Each row has a name. After each piece below comes the name of the row it's from, unless a question asks for something else. Each question is about the rows just above it. Places in a row count from 1.

z_310:  -84  510  622 -554  300
z_220: -150 -198  862 -447  238
z_64: -114  720  -69 -506  524
z_808: -172 -804  412 -411  251
z_188: -447 -198 -150  862  394
z_763: -193  565 -379 -376  663
z_881: -171 -553  713 -412  245
z_125: -113  188  831 -508  250
z_610: -195  862   33 -459  238
z_232: -305 -197 -555 -193  785
Where does -113  188  830 -508  250 differ from z_125, and what was there? -> 3, 831
Changed z_763: -193  565 -379 -377  663. Place and old value: -> 4, -376
Where do -150 -198  862 -447 appear? -> z_220
Row and place of -197 in the named rows: -> z_232, 2
The row with -198  862 is -> z_220
Where does -171 -804  412 -411  251 differ from z_808, and what was there? -> 1, -172

z_64:    3  207  -76  607   94 -221 -129  464  440
z_264:  507  513  -82  -54  525  396  404  -17 -311
z_808:    1  163  -49  473   69 -173  -98  366  343
z_125:  405  437 -372  -35  416  317  327  -11 -240
z_232:  786  785 -702  -97  814  622  635  -37 -475
z_763:  119  185 -124   77  136   58   84   58    0
z_610:  507  513 -454  -54  525  396  404  -17 -311
z_310:  507  518 -455  -50  520  400  400  -16 -312
z_188:    8  228  -84  725  113 -258 -160  560  518
z_220:  601  607 -543  -66  623  472  481  -22 -367
Row and place of -124 in the named rows: -> z_763, 3
Where does  119  185 -124   76  136   58   84   58    0 differ from z_763, and what was there? -> 4, 77
Row and place of -543 in the named rows: -> z_220, 3
Where does  786  785 -702  -97  814  622  635  -37 -474 differ from z_232, and what was there? -> 9, -475
find:  507  518 -455  -50  520  400 -> z_310
Where does    8  228  -84  725  113 -259 -160  560  518 differ from z_188, and what was there? -> 6, -258

z_232: -205  -42  141   68  -94  -66    7    9 -163  101  522  220
z_808: -285  -62   63  -34   65    9    7   38  -27 -109  458  216
z_763:  211   45   -7   -4   -5   69   27   -4   90  174 -588 -264
z_881:  324  881  145  -90   -3 -152 -151 -234  -63  109 -463 -158
z_220: -243 -536  -51    7  -33   58   80  100  102 -182  533  239
z_310:  -94    7    9  458  -34 -109  216   65   63  -27   38  -62
z_610:  295   37   21  -19   76   -1  -86 -105  -31   91 -570 -258
z_264:  266  290   -8   -4  -62  -27  -89  -76   42  234 -601 -325
z_125:  288   87  135  -69   61 -196 -166 -185   -4   25 -439 -155
z_64:    1  174   89   -9   72 -110 -107 -105   -9 -192  379  211
One entry of z_264 was changed:  266  290   -8   -4  -62  -28  -89  -76   42  234 -601 -325. Where, and from what? -> 6, -27
Where do  -27  -89  -76   42  234 -601 appear? -> z_264
find:  -62   63  -34   65    9    7   38  -27 -109  458  216 -> z_808
Row and place of -89 in the named rows: -> z_264, 7
Changed z_64:    1  174   89   -9   71 -110 -107 -105   -9 -192  379  211. Place and old value: -> 5, 72
Where in the named rows is 102? -> z_220, 9
find: -185   -4   25 -> z_125

z_808:  59 -39  68  45  45 -63 -43  73 -21   4 -89
z_125:  -50  696  269   -1  139  201  146  -26 -358  222  -44
z_310:  -87  820  278   46  137   13  190   60 -511  218  -63
z_64:  -80 -307  -46  -76  141 -134  252  112  123 -136  100
z_881: -27 154  -1  -2 -83 117 -29 -92  90 -82 129
z_188: -138   10   24    6    8    1   47   -6  -21   22   53
z_17:  -50   49  261   54  312 -134  135  123   21   81   35
z_232: -22   5 145  -4 187 -90 -20 106  60  57 -61
z_763: -81 110  66 -13 -29   0  41 -34   2 -36 102
z_610:  42 -96 111  12  59 -76  47  45  46  48 -54
z_264:   55 -113   93   21  176  -41  -19  124   23   90  -68
z_220:   71 -138   10   24    6    8    1   47   -4  -19  -92
Where does -81 110  66 -14 -29   0  41 -34   2 -36 102 differ from z_763, and what was there? -> 4, -13
Row and place of 278 in the named rows: -> z_310, 3
Where does   55 -113   93   21  176  -40  -19  124   23   90  -68 differ from z_264, and what was there? -> 6, -41
The row with -19 124 is -> z_264
find: -138   10   24    6    8    1   47   -4 -> z_220
12 is at row and place -> z_610, 4

z_808:  891  196 -940 -867  278    6 -297  866 -167  890  285 -175  791  741 -839  779 -579 -585 -428 -255 -891  541 -371  839  685 -715  561  363  232 -347 -146 -777 -732  552 -509 -542  288 -935 -500    6 -885 -827 -420 -739  847
z_188:  128  259   43 -722 -293  452 -454 -391  234 -456  519 -533  281  503  226 -589  640 -909 -199  631  580  646  883 -841 -756   28   27 -224  434  594 -642 -458  588   40  221  664 -733 -898 -163  882  113  787 -717 -637 -651
z_125: -185  571 -261 -932  381 -575  128 -861 -807  126  706 -925 -290 -492  816  875 -278 -317 -506  753  600 -704  348  479 -209  198 -276 -878  307 -511  586  601 -520 -365  -32 -524 -879  738   67  623  213 -612 -749  314 -862
z_264: -364  591 -193  173 -375 -360  771  881 -773  738  -31 -211  571 -589 -255  517  -52  822  881  530 -460   79  410  509 -411 -699  551 -699 -237 -242  749 -836 -205 -764  334  142  122 -788  -96 -125  291  310 -631  307  737
z_881: -515 -922   71 -691 -923 -193 -464 -292  -28  636  924  465 -228 -187  389 -592  116 -412 -446  620   76  141 -839  605 -928 -843  258  279  446  -12  746 -256 -546   30 -644  250 -789  847  765  417   61 -592  230  606 -286
z_220:  -41  625  615 -792  521   88  811   12  537 -748 -292  610   79 -666 -496 -281 -478  509  434  695  569  898  783 -691  771   -1 -904  688  359 -770  295 -591  304 -374  662  565 -137 -532 -830 -494  932  275  178 -727   88
z_610:  720  662  343  616  370  915    6  890  891  194 -940 -867  278    6 -297  866 -167 -823 -449  540   27  848  410  509 -411  605  169  807  889 -450  279 -448 -348  244 -504  573  749   68  279  821  250  -57 -213  405 -255
Where do -364  591 -193  173 -375 -360  771  881 -773  738  -31 -211  571 -589 -255  517  -52  822  881  530 -460   79  410  509 -411 -699  551 -699 -237 -242  749 -836 -205 -764  334  142  122 -788  -96 -125  291  310 -631  307  737 appear? -> z_264
Which row holds  891  194 -940 -867  278    6 -297  866 -167? -> z_610
find:  591 -193  173 -375 -360  771  881 -773  738  -31 -211 -> z_264
find: -904  688  359 -770  295 -> z_220
Where do -261 -932  381 -575  128 -861 appear? -> z_125

z_763: -204  837  161  556 -253 -424  141  608
z_232: -381  -12  838  190  -75  152  687  348
z_610: -381  -12  838  190  -75  746  207 -423
z_808: -204 -247  161  556  216   61 -717 -456
z_17: -170  858 -333 -601 -870  -98  104 -780
 837  161  556 -253 is in which row? -> z_763
-170 is at row and place -> z_17, 1
Where does -204 -247  161  556  216   60 -717 -456 differ from z_808, and what was there? -> 6, 61

